(in the rows, 128 means zero)
The rows below fall into families. The same turns and mirrors carry the whole set onto itself and the rows of a family onto each other. For each named row, which other rows are in its family? Write them in the order they are listed.
These 32 rows form 4 families of 8 rows each.
Z_371: [131 133 112 156 121 129 141 122 125 112 112 109 139 178 133 135 144 157
 103 118  84 113]
Z_461: [122 152  94 145 147 126 115 138 126 138 118 113 144 167 139 144 149 163
 100 105 156 128]
Z_399: [120 154 119 192 143 153 128 132 153 160 132 109 130 159 140 154 144 135
 100 110 113 131]
Z_556: [128 137 102 136 123 112 159 138 129  98 114 140 159 138 159 111 136 167
  66  91 119 134]
Z_776: [123 137 123 175 115 127 163 135 158 119 140 141 149 130 171 130 133 143
  75 106  73 127]
Z_871: [117 147 107 153 147 128 144 151 153 143 147 152 141 112 165 138 152 137
  77  86 134 133]
Z_627: [130 149  76 156 155 132 119 141 136 134 102 115 143 167 140 126 137 168
  94  95 141 125]
Z_137: [128 145 113 150 138 145 159 114 173 144 125 104 163 139 163 139 171 165
  96 111 114 117]
Z_711: [116 132 110 164 129 124 107 159 118 116 124 151 124 151 153 139 120 135
  75 103 109 134]
Z_332: [137 137  87 115 127 114 154 125 130 111 125 141 160 142 156 119 126 158
  87  95 114 129]
Z_415: [136 144 114 163 128 115 153 123 135 114 102  96 139 164 132 134 136 160
  94 125  83 130]
Z_681: [118 146  77 150 144 135 114 139 135 138 110 116 141 163 135 155 140 166
  95 100 144 137]
Z_79: [119 131 139 176 112 120 161 137 153 119 132 137 150 128 163 133 130 136
  90 111  81 117]
Z_652: [125 134  95 126 135 108 159 137 140 102 116 137 157 140 154 119 122 167
  88  84 122 123]
Z_825: [128 155  81 144 151 132 115 137 130 137 127 115 144 166 149 144 156 171
  89 102 148 138]
Z_169: [130 139 106 166 106 117 130 124 133 112 119  97 146 177 140 126 140 154
 100 121  88 123]
Z_504: [125 137  87 123 115 116 151 126 137 103 126 132 159 129 152 127 130 171
  83  92 112 125]
Z_786: [129 155 107 157 134 130 172 117 165 143 133 100 168 145 157 133 165 173
 100 108 120 123]
Z_271: [129 140 111 169 118 124 131 123 130 116 112 101 153 181 147 139 134 171
 102 127  93 122]
Z_755: [119 150 109 180 130 126 128 146 112 107 128 153 114 165 149 134 130 140
  89  94 105 131]
Z_829: [114 149 111 155 157 137 149 149 150 145 138 156 147 119 171 147 143 152
  76  91 139 135]
Z_32: [111 155 107 165 144 128 142 151 159 149 141 143 150 121 174 137 138 146
  69  89 143 145]
Z_249: [120 152 109 147 142 126 166 117 165 140 122  92 164 136 146 137 168 157
  89 114 120 124]
Z_757: [130 142 112 146 133 139 162 123 169 152 119  96 174 133 151 134 150 162
  77 108 127 133]
Z_795: [124 142 141 171 118 122 170 135 148 122 143 136 150 137 171 115 143 140
  76 108  86 121]
Z_834: [109 151 130 205 136 139 125 147 154 146 130 112 132 155 153 155 159 149
  89 117 114 126]
Z_216: [117 141 106 170 128 106 116 159 112 112 136 150 131 155 149 137 113 144
  83 102 113 139]
Z_117: [119 143 144 171 110 131 171 127 146 124 143 134 144 132 160 140 141 134
  73 107  90 139]
Z_872: [122 149 131 200 149 135 124 150 146 153 133 123 133 164 159 149 156 138
  96 122 115 130]
Z_819: [113 147 105 166 136 147 137 145 147 144 143 153 150 133 167 133 143 142
  72  76 148 133]
Z_581: [117 155 123 195 129 149 125 137 140 157 136 115 133 160 153 150 160 138
  83 124 106 136]
Z_465: [122 137 110 175 121 130 120 156 117 120 131 159 125 165 160 135 113 148
  83  95 109 134]

Same family as Z_465: Z_371, Z_681, Z_652, Z_32, Z_249, Z_795, Z_581
Same family as Z_834: Z_461, Z_776, Z_711, Z_332, Z_169, Z_786, Z_829
Same family as Z_79: Z_871, Z_137, Z_825, Z_504, Z_271, Z_216, Z_872
Same family as Z_399: Z_556, Z_627, Z_415, Z_755, Z_757, Z_117, Z_819

The rows below fall into families. The same turns and mirrors carry the whole set onto itself and the rows of a family onto each other. For each named row, which other rows are in its family? Write them in the order they are listed.
These 40 rows form 5 families of 8 rows each.
Z_823: [129 157 185 153 126 120 180 132 128]
Z_869: [106 166 146 128 129 124 137 136 143]
Z_161: [133 152 174 123 134 156 138 135 126]
Z_402: [125 186 162 125 125 138 184 140 149]
Z_123: [123 162 152 162  89 120 178 152 146]
Z_722: [120 180 151 151  97 107 176 150 138]
Z_717: [146 157 170 135 101 151 173 158 104]
Z_607: [134 129 156 151 101 132 140 149 131]
Z_494: [155 154 165 131  94 149 170 157 117]
Z_732: [121 172 143 150  90 118 178 156 133]
Z_469: [129 163 165 113 132 153 140 140 115]
Z_384: [114 161 151 146 123 124 137 123 152]
Z_810: [133 167 150 144  90 116 181 156 149]
Z_549: [130 197 156 116 117 138 178 147 137]
Z_427: [116 179 133 114 106 143 144 158 129]
Z_537: [125 169 134 119  94 152 138 156 132]
Z_106: [121 135 151 156 102 126 140 144 120]
Z_535: [114 176 137 122  98 151 146 158 118]
Z_193: [138 150 180 151 123 120 171 131 142]
Z_766: [129 162 178 158 120 119 177 129 138]
Z_27: [121 148 185 153 131 122 164 136 128]
Z_538: [137 146 185 158 118 131 172 132 131]
Z_179: [146 155 164 139  92 153 169 157 109]
Z_416: [132 178 132 123  90 150 151 155 132]
Z_939: [127 173 148 147  86 126 185 159 137]
Z_744: [128 151 170 127 133 150 133 134 121]
Z_679: [ 99 174 153 143 128 122 146 132 143]
Z_134: [125 167 139 115 101 153 145 162 123]
Z_48: [124 129 160 158 105 136 141 143 122]
Z_466: [121 197 162 123 121 141 178 142 129]
Z_508: [130 134 153 161  90 137 147 154 123]
Z_71: [126 192 163 115 130 134 169 138 134]
Z_270: [122 159 169 128 131 156 137 133 113]
Z_331: [109 170 148 137 121 121 145 132 157]
Z_808: [108 173 155 133 130 118 152 133 155]
Z_873: [138 165 166 130  97 147 180 166 111]
Z_362: [127 140 152 145  96 135 134 150 110]
Z_307: [133 191 165 116 121 145 179 144 142]
Z_772: [134 148 165 122 125 167 144 141 124]
Z_11: [150 159 172 146  95 149 182 154 118]

Same family as Z_161: Z_823, Z_717, Z_732, Z_537, Z_106, Z_331, Z_307
Same family as Z_494: Z_607, Z_810, Z_535, Z_193, Z_679, Z_466, Z_270
Same family as Z_362: Z_402, Z_722, Z_384, Z_27, Z_416, Z_873, Z_772
Same family as Z_538: Z_869, Z_123, Z_469, Z_427, Z_508, Z_71, Z_11

The rows below fall into families. The same turns and mirrors carry the whole set onto itself and the rows of a family onto each other. For each named row, which other rows are in its family? Write them in the order they are listed.
These 30 rows form 5 families of 6 rows each.
Z_164: [140  99 142 132 124 124 122 141]
Z_177: [145 156 128 141 130 156 150 162]
Z_165: [140 136 118 139  83 124 141 139]
Z_49: [149 144 122 147  87 143 157 151]
Z_171: [139 105 136 128 140 136 127 135]
Z_587: [138 152 129 137  93 150 145 147]
Z_784: [156 111 115 143 122 105 133 140]
Z_857: [155 129 110 172  99 145 151 142]
Z_858: [124 123 102 154  97 138 128 156]
Z_341: [153 107 134 139 148 125 129 151]
Z_290: [155 140 154 163 113 150 141 156]
Z_489: [141  97 107 157 134 139 128 133]
Z_298: [144 110 124 137  98 113 127 135]
Z_651: [138 116 156 128 135 148 127 152]
Z_948: [123 119 106 144 121 126 117 130]
Z_257: [147 130 142 138 151 149 140 162]
Z_423: [140 125 133 142 138 130 117 118]
Z_47: [158 145 128 166 116 161 154 139]
Z_277: [142 114 126 151 149 156 132 128]
Z_822: [144 132 152 130 143 155 139 141]
Z_157: [141 135 126 164  96 147 141 169]
Z_600: [150 152 143 139 115 160 155 149]
Z_667: [150 137 134 157 141 165 145 130]
Z_894: [148 107 101 168 109 136 141 141]
Z_836: [142 118 108 144  87 122 144 146]
Z_231: [139  99 114 136 114 118 127 137]
Z_543: [150 134 102 146 102 114 144 140]
Z_149: [153 138 159 152 134 141 128 129]
Z_138: [146 158 110 144 105 138 154 152]
Z_287: [133 145 148 132 119 164 141 154]

Same family as Z_157: Z_858, Z_290, Z_948, Z_423, Z_149
Same family as Z_857: Z_489, Z_47, Z_277, Z_667, Z_894
Same family as Z_341: Z_177, Z_784, Z_257, Z_543, Z_138

The rows below fall into families. The same turns and mirrors carry the whole set onto itself and the rows of a family onto each other. For each named row, which other rows are in its family? Write them in the order they are listed.
These 28 rows form 7 families of 4 rows each.
Z_986: [123 125 159 111 131 112 122 107 133 124 133 129]
Z_979: [115 157 100 133 127 151 128 134 129 137 139 115]
Z_191: [104 143 118 106 130 124 132 131 144 107 142 141]
Z_453: [143 136 110 154 119 139 113 117 121 147 141 139]
Z_960: [139 139 166 124 146 146 123 117 124 137 125 107]
Z_918: [104 119 157 106 133 140 116 124 134 110 141 132]
Z_882: [155 137 140 143 149 114 127 115 129 134 125 139]
Z_817: [151 159 155 139 126 139 111 110 130 123 112 141]
Z_348: [118 125 134 133 145 135 110 141 120 162 112 125]
Z_63: [130 126  98 123 150 148 130 132 148  98 129 131]
Z_671: [107 109 137 127 124 158 104 119 134  98 113 121]
Z_575: [130 131 125 122 153 119 102 120 147 112 150 143]
Z_577: [152 152 111 115 113 157 133 130 129 117 140 121]
Z_281: [137 139 139 141 130 137 120 111 117 154 130 100]
Z_178: [115 145 116 140 127 159 109 127 133  84 136 126]
Z_734: [ 96 116 123 118 134 131 116 148 128 128 123 146]
Z_410: [118 142 126 164 113 154 114 126 114 128 113 137]
Z_988: [132 157 132 125 131 163 114 130 141 137  90 142]
Z_243: [104 144 121 116 114 156 143 140 129 111 139 140]
Z_262: [162 120 135 137 128 136 133 107 124 135 108 133]
Z_683: [135 122 132 108 150 129 105 117 152 125 120 156]
Z_482: [123 128  97 147 138 133 130 133 128 105 147 134]
Z_950: [114 144 147 128 158 132 101 128 144 101 116 143]
Z_594: [133 140 143 121 152 162 104 120 144 110 103 108]
Z_887: [130 116  97 146 123 162 108 122 127 139 127 128]
Z_691: [124 160 129 132 124 168 126 136 123 154 127 124]
Z_658: [155 132 146 104 126 137 123 115 130 104 140 115]
Z_141: [121 134 127 128  98 162 128 123 131 108 102 147]

Same family as Z_979: Z_986, Z_191, Z_281
Same family as Z_887: Z_63, Z_262, Z_683
Same family as Z_410: Z_817, Z_178, Z_950
Same family as Z_734: Z_348, Z_577, Z_658
Same family as Z_882: Z_453, Z_575, Z_482

The rows below fall into families. The same turns and mirrors carry the whole set onto itself and the rows of a family onto each other. For each named row, which other rows are in its family? Write them in the order they are listed.
These 18 rows form 3 families of 6 rows each.
Z_509: [115 121 139 107 129 109 136 150 118 134 151 126 138 118 101 143 131 154
 137 132 126 135 165 150 120 139 107]
Z_636: [128 139 138 146 124 139 133 158 127 124 123 147 126 124 133 134 147 157
 142 159 130 125 141 123 113 138 119]
Z_614: [119 142 126 115 124 129  96 123 122 119 165  97 132  98 120 134 126 119
 125 112 123 148 128 133  99 101 138]
Z_226: [122 129 108 155 136 133 123 120 144 114  98 130 132 151 123 133 122 138
 137 135 128 140 118 145 161 118 135]
Z_105: [123 136 128 132 121 112 121 120 146 104 125 104 118  94 140 114  93 105
 129 116 133 105 129 133  97 110 127]
Z_962: [138 122 120 119 140 121 111 116 149 114 109 133 133 147 130 107 100 106
 102 117 147 123 120 144 139 141 117]
Z_952: [131 126 120 119 138 131 103 121 158 116 105 146 125 146 131 106 114 111
 101 110 145 122 121 143 138 135 120]
Z_369: [112 135 127 113 118 138 108 117 131 115 167  92 130  95 124 132 126 129
 130 107 118 155 133 140 110 104 134]
Z_221: [124 133 118 156 139 137 116 120 132 112 111 140 134 160 122 136 127 139
 131 137 118 136 114 139 157 120 142]
Z_55: [133 132 137 141 135 142 141 168 127 122 131 140 128 120 132 125 150 155
 137 152 138 129 150 117 119 132 128]
Z_109: [126 121 115 155 136 128 113 109 134 108 100 123 133 146 120 129 123 139
 133 135 116 132  99 138 149 118 136]
Z_230: [107 129 124 134 115 109 119 120 147 110 131 115 123  89 137 119  96 107
 132 115 128 109 117 141  90 110 127]
Z_209: [131 147 138 137 129 141 135 154 113 132 136 145 135 106 137 127 143 159
 141 153 130 124 143 112 115 129 126]
Z_323: [119 126 127 124 115 109 131 122 141  94 131 113 129  82 131 127  94 114
 130 115 126 106 128 129  92 119 126]
Z_843: [120 120 143  98 128 118 141 144 121 139 148 131 129 112 111 141 137 158
 127 120 123 144 159 155 113 134 108]
Z_768: [130 126 126 115 145 137 118 122 140 118 102 142 138 154 140 102 113 108
 108 112 144 124 133 135 137 146 119]
Z_185: [122 132 126 120 129 144  93 104 127 125 155  97 134 101 128 132 123 120
 124 102 121 147 134 139 108  95 125]
Z_104: [116 113 153 103 125 119 140 138 124 130 129 130 133 123  99 144 137 157
 134 131 126 149 162 151 124 139 110]

Same family as Z_230: Z_509, Z_614, Z_226, Z_952, Z_55
Same family as Z_962: Z_636, Z_105, Z_369, Z_221, Z_843

The rows below fall into families. The same turns and mirrors carry the whole set onto itself and the rows of a family onto each other. For each named row, which other rows are in its family? Write them in the order they are listed.
These 25 rows form 5 families of 5 rows each.
Z_942: [134 147 115 125 113 170 107 124 150 136 164 104  93  83 126 130 121 144
 128 135 115 101 148]
Z_175: [121 126  97 142 142 120  87 161 115 136 120 125 113 121 118 156 145 157
 130 136 142 129 121]
Z_876: [128 130 102 118 115 112 120 132 122 139 138 146  92  95 140 124  85 150
 116 117 110 105 127]
Z_910: [130 137 122 133 131 139  98 166 129 131 140 120 109 113 101 160 138 147
 137 148 145 137 107]
Z_223: [113 121 118 134 135 128 128 143 145 159 106 139 110 122 143 110 116 131
 130 162 146 107 149]
Z_176: [133 113 128 113 121 122 106 117 139 154 131 133  79 102 137 129  81 140
 118 118 105 104 137]
Z_994: [125 145  95 124 130 179 110 131 133 154 166 118 102  96 125 131 127 147
 127 112 115 100 150]
Z_708: [102 121 121 127 149 134 105 144 141 155 109 139 125 138 146 133 125 140
 127 153 140 106 158]
Z_37: [126 114 120 114 127 118 111 126 121 130 119 130  80 116 139 134  78 150
 112 122 109 100 132]
Z_273: [139  99 118 113 135 158 115 113 145 105 159 127 121 101 108 137 133 140
 131 138 148 115 126]
Z_938: [126 108 110 124 129 160 123 128 136 105 150 134 123  91 109 148 143 154
 143 146 145 114 120]
Z_15: [121 144 111 125 112 171  98 121 143 156 153 106  92  92 117 132 115 152
 107 123 123  99 157]
Z_128: [125 128 123 125 132 110 109 131 115 139 115 136  96 111 155 119  88 148
 117 114 118 100 139]
Z_70: [130 139 115 125 130 168 112 122 129 160 156 118  90  93 128 120 108 167
 107 124 108  94 155]
Z_793: [133 131 128 152 131 129  88 162 122 151 120 116  95 114 114 149 139 151
 141 151 132 137 117]
Z_694: [142 112 112 109 141 164 128 109 145 119 159 121 108  96 106 144 130 150
 130 134 136 132 134]
Z_86: [130 128 109 144 133 118  89 168 123 143 132 119 101 123 112 147 140 155
 146 142 140 139 127]
Z_419: [100 122 123 140 143 125 107 156 142 152 107 144 119 133 127 125 126 133
 142 143 149 106 144]
Z_737: [125 120 117 125 118 123 112 122 128 144 130 147  91 104 136 125  83 151
 114 110  95 110 129]
Z_580: [130 147 106 122 129 181 110 126 136 143 154 106  90  90 123 119 129 142
 119 120 113 106 150]
Z_827: [117 115 118 123 150 136 105 150 129 173 106 137 109 137 146 131 113 133
 116 140 143  99 144]
Z_390: [136 103 127 110 132 160 123 121 125 122 151 138 117  93 108 145 144 150
 141 140 149 126 121]
Z_890: [125 130 116 135 134 125  81 176 129 129 133 120 105 103 110 158 139 162
 133 137 142 126 119]
Z_912: [142  98 125 116 147 165 122 116 128 123 141 131 116 101 116 152 138 143
 147 125 140 128 116]
Z_145: [115 123 121 128 141 138 124 157 139 161 105 139 119 130 152 124 106 136
 128 146 147 106 149]

Same family as Z_37: Z_708, Z_273, Z_15, Z_890
Same family as Z_128: Z_910, Z_70, Z_694, Z_419
Same family as Z_390: Z_86, Z_737, Z_580, Z_145
Same family as Z_876: Z_223, Z_994, Z_793, Z_912

